128 stands for zero in the data rows.
Here are some numbered points:
[133 134 149 115 148 138 122 148 143 144 158  78] 0
[139 126 102 145 135 120 127 144 138 128 164  95] 1
[135 132 145 111 129 131 121 147 143 141 154  80] 2
[123 132 129  83 130 139 112 137 142 132 134  88] 3
[150 131 142  94 102 129 122 137 141 138 141  84] 4
[123 133 130 113 168 139 107 136 143 125 107  91] 5
[153 146 128 147 115 140 131 127 119 106 118 162] 6
[139 145 112 110 137 129 125 137 127  65 103 140] 7
[145 114 144 135 141 125 114 144 133 165 150 110] 8
[119 128 115 146 147 166 104 142 134  82 166  94] 9
[127 129 110 110 130  93 117 116 104  44 157 185] 10
[131  88 159 134 125 126 173  87 131 148 106 122] 11
[143 131 201 142 116 252  71  81 130 141 140 113] 12
[137 112 181 140 128 165  62  69 132 123 129 118] 13
[131 122 115 137 100 128 124 147 129 166 121 125] 14
[148  86  99 106 174  24 136 100 142 158 121  91] 15
[133 136  68  99 164 155 170 155 125 128  82 142] 16
[114 117 159 121 122 110 151 160 132 157 118 121] 17
[118 126 129 145 101 150 138 147 146 113 122  90] 18
[130  77 147 107 136 168 120  59 135 129 153 103] 19
[117 159  90 161 113 105 121 120 115 122  77 178] 20
[107 120 144 145 138 137 115 141 129 170 139 112] 21
[106 115 130 150 125 136 118 155 123 132 117 156] 22
[120 114 184 140 121 194  63  72 133 123 129 120] 23
[133 115 120 156 140 134 125 150 137 159 152  99] 24
[128 112 110 123 127 115 106 142 120 135 111 142] 25
[133 172 139 108 135 117 133 119 112 146 136 167] 26
[130 144 184 107 106 243 142 126 129 148 158 123] 27
[107 108 110  99 126  53 169 125 147 128 188  70] 28
[108 120 149 132 122 135 164 160 142 112 140  91] 29
[104 118 130 137 162 120  96 147 140 137 148  92] 30
[116 128 136 157 170 137 139 144 144 149 109  86] 31
[120 172 138 111 116  89 132 119 118 169 155 154] 32
[113 141 127  99 127 118 144 157 138 127  88 110] 33
[130 123 121 145 143 142  88 109 118  78 190 147] 34
[136 134 116 119 150 102 124 151 136 134 133  99] 35
[116 138 131 126 122  94 153 127  97  94  35 241] 36
[111 144  99 108 133 144 121 132 131  65 113 133] 37
[136  78 113 184 109  45  98  68 139 149  79 115] 38
[ 99 123 100 143 119 135 120 145 135 161 164 100] 39
[131 148 119 105 123 122 131 135 122  83  88 152] 40
[128 119 127 147 158 126 109 148 138 152 150  98] 41
[104 125 110 109 118 103 112 152 139 141 112  96] 42
[127 123 121 119  95 196 164 140 122 146 101 150] 43
[139 145 131 113 118 146 146 135 124  99  78 161] 44
[104 149 114 152 112 117 136 121 112 118 110 170] 45
[124 140 122 135 129 131 134 128  95 160  38 237] 46
[133 123  69 159 157  69 102 141 126 153 121 137] 47
[100 124 125 138 110 141 156 155 144 101 149  87] 48
[150 115  93 181 134  87  94 134 120 148 161 131] 49
[126 135  91 121 138 172  99 133 133  75 149 112] 50
[130 122 127 152 123 168 112 122 120  90 144 146] 51
[123 129 110 141 143 100 132 150 135 121 161  94] 52
[130 128 133 138 180 136 143 145 143 138 100  91] 53
[141 147 130 128 105 138 148 135 119  87  88 161] 54
[108 153 129 134 110 152 147 126 115 133 181 153] 55
[127 131 133 118  69 111 134 143 146 130 148  81] 56
[126 105 190 136 140 148  93  73 131 129 115 120] 57
[138 150 131 134 113 115 144 124 115 136 159 158] 58
[134 171 126 123  93  83 121 121 118 180 152 145] 59
[119 139 101 116 143 167 103 134 132  75 139 118] 60
[146  77 117 173  87  44 100  68 136 143  82 115] 61
[121 132 102 137 147 159 100 135 137  69 164  97] 62
[111 111 113 102 114  61 159 128 143 124 195  63] 63
[128 115 133 144 108 152 161 159 132 152 137 111] 64
[133 111 114 144 105 126 137 127 143  95 173  76] 65
[120 113 127 110 116 134 132 148 123 171 102 143] 66
[125 119 136 110 143 102 117 146 124 156 108 137] 67
[123 125 164 133 124 117 136 149 143 123 138  84] 68
[121 118 110 147 116 124 127 127 141 106 141  92] 69
[ 92 134 145 123 143 145 121 144 142 146 160  81] 70
[141 125 137 137 107 130 133 145 141 122 128  85] 71
[141 114 145 145 148 147 126 152 121 147 112 156] 72
[143  95  62 101 136  21 142 106 142 151 132  89] 73
[147 118 114 120 154 141  91 146 137 138 148  96] 74
[121 121 129 108 136 137 131 144 119 144 143 146] 75
[108 148 138 108 116 130 153 129 103  91 103 196] 76
[131 137 121 101 133 124 138 158 141 128  98 108] 77
[140 149 126 113 114 139 128 121 110 162 217 147] 78
[126 170 126 150  96  96 115 121 122 182 141 141] 79
[128 122 139 105 132 151 136 144 124 135 132 145] 80
[141 137 141  83 126 132 119 134 142 130 143  83] 81
[119  89 165 132 131 141 171  83 134 136 106 122] 82
[131 101 178 125 139 129 135  78 133 126 117 121] 83
[150 157 105 157 118 122 130 119 111 115  92 176] 84
[121 169 135 116 145 119 144 136 123  71 190 129] 85
[120 145  90  80 146 165 208 158 126 127  89 138] 86
[125 150 140 106 137 136 123 119 115 171 218 153] 87
[127 136 119 127  90 123 137 156 136 136  81 113] 88
[125 122 127 154 126 185 103 117 120  75 163 147] 89
New points follow, each followed by the numbers of its two nearest points above, nearest first.
[114  81 153 105 131 133 122  60 138 125 151 105] 19 83
[130 146 133 131 147 132 121 125 101 174  82 218] 46 26
[134 136 110 113 120  76 127 122 104  48 116 207] 10 76
[138 112 118 132 106  96 144 125 146 101 187  74] 65 63
[130 115 130 160 134 126 141 151 137 148 151 101] 24 41
[125 119  96 114 131 132  87 143 139 141 140  94] 74 3
[117 153 137 108 120 116 144 130 101  82 118 192] 76 40
[119 149 142 116 152 133 116 122 108 179 216 157] 87 78
[124 112 134 104 132 134 136 154 124 168  98 143] 66 67
[116 146 104  72 135 169 211 159 128 125 108 133] 86 16
[ 96 151 156 102  91 231 165 135 130 128 157 120] 27 43
[124 148 116  76 121 199 212 162 127 128 117 133] 86 43
[ 99 117 109 141 122 118 115 146 132 158 160  98] 39 24
[121 124 101 106 122 111  96 146 142 133 125  96] 42 35
[137 134 128  98 163 130 104 136 141 123 117  92] 5 3
[157 146 107 139 131 125 102 123 110  81 176 160] 34 51
[128 138 194 119 114 255 119 113 127 151 160 116] 27 12
[127 134 187 134  98 255  80  93 132 147 150 117] 12 27
[140 116 136 109 131  95 124 150 129 167 105 141] 67 66
[144 117 134 128 148 159 129 150 121 169 101 153] 72 66
[148 167 131 127 147 109 142 138 126  75 175 126] 85 52
[144 138 119 114 101 124 140 158 138 136  81 110] 88 77
[152  83 146 130 145 162 103  61 132 126 151 104] 19 13
[121 143 118 135 132 124 126 128 101 169  54 229] 46 20
[139 126 114 132 153 163  82 103 114  70 192 152] 34 89
[116 132  69 132 172  89 119 149 132 139  95 140] 47 25
[155 157 124 142 175 129 110 115 112 116  62 184] 84 44
[132  84 143 137 144 160 104  64 133 131 138 108] 19 57
[120 134  81 107 179 143 145 151 126 141  80 141] 16 77
[100 141 130 127 125  92 149 127  95  89  54 230] 36 76
[117  84  99 143 175  23 114  88 139 159  91 101] 15 38
[143 151 126 155 119 145 123 129 117  92 134 160] 6 51
[101 171 136 133 150  91 142 138 125  91 159 130] 85 52
[131  86 132 142 130 156 116  70 135 133 131 107] 19 83
[112 125 142 125 116 125 174 166 144 129 129  92] 29 48
[133 147 132 147 110 136 135 130 116 105 112 158] 6 54
[147 151 121 121 141 124  97 121 106  89 180 165] 34 10
[129 124 111 141 144 132  75 106 113  81 194 147] 34 89
[126 115 145 127 112 120 154 161 134 167 124 121] 17 64
[151 124 110 123 146 140  91 105 110  57 190 163] 34 10
[129 148 120 120 148 116  94 120 112  85 183 160] 34 85
[135  84 142 133 147 163  99  62 138 137 142 109] 19 57
[ 97 127 115 156 123 149 146 146 142 123 106  95] 18 48
[143 115 121 150 102 140 159 160 135 159 140 105] 64 14
[133 117 131 144 114 129 116 144 129 162 131 121] 14 8
[121 115 145 138 109 137 155 165 132 151 132 114] 64 17
[110 126 128 169 147 146 135 146 139 149 120  84] 31 24
[121 121 131 129  98 189 165 141 124 134  97 151] 43 80
[115 134 110 113 127  86 125 116 102  41 138 194] 10 76
[120 126  62 144 163  71 110 146 127 150 106 141] 47 25
[146 147 123 129 145 115  97 115 110  77 183 161] 34 10
[134  85 152 118 148 169 102  61 134 119 156 104] 19 57
[130 117 126 149 137 129 130 125 136  93 119  98] 69 71
[128 173 143 154 117 106 116 125 127 176 128 140] 79 59
[141  81 145 110 139 170 107  58 134 121 158 107] 19 13
[142 147 120 119 109 135 134 123 111 154 210 149] 78 87
[123 168 122 140 131 107 139 131 128 104 141 131] 58 52
[123 129 108 112 136 104 107 112 109  46 170 173] 10 34
[111 119 113 122 128 114 101 141 123 137 118 142] 25 67
[135 128 141 130 106 129 132 148 145 121 141  80] 71 68
[143 126 125 112 136 103 104 144 144 140 120  96] 35 42
[135 132 127 109 158 110 129 154 138 133 120 104] 35 77
[150  84 105 124 184  27 127  92 139 163 104 103] 15 73
[145  97  62 101 128  53 159 114 139 150 150  85] 73 15
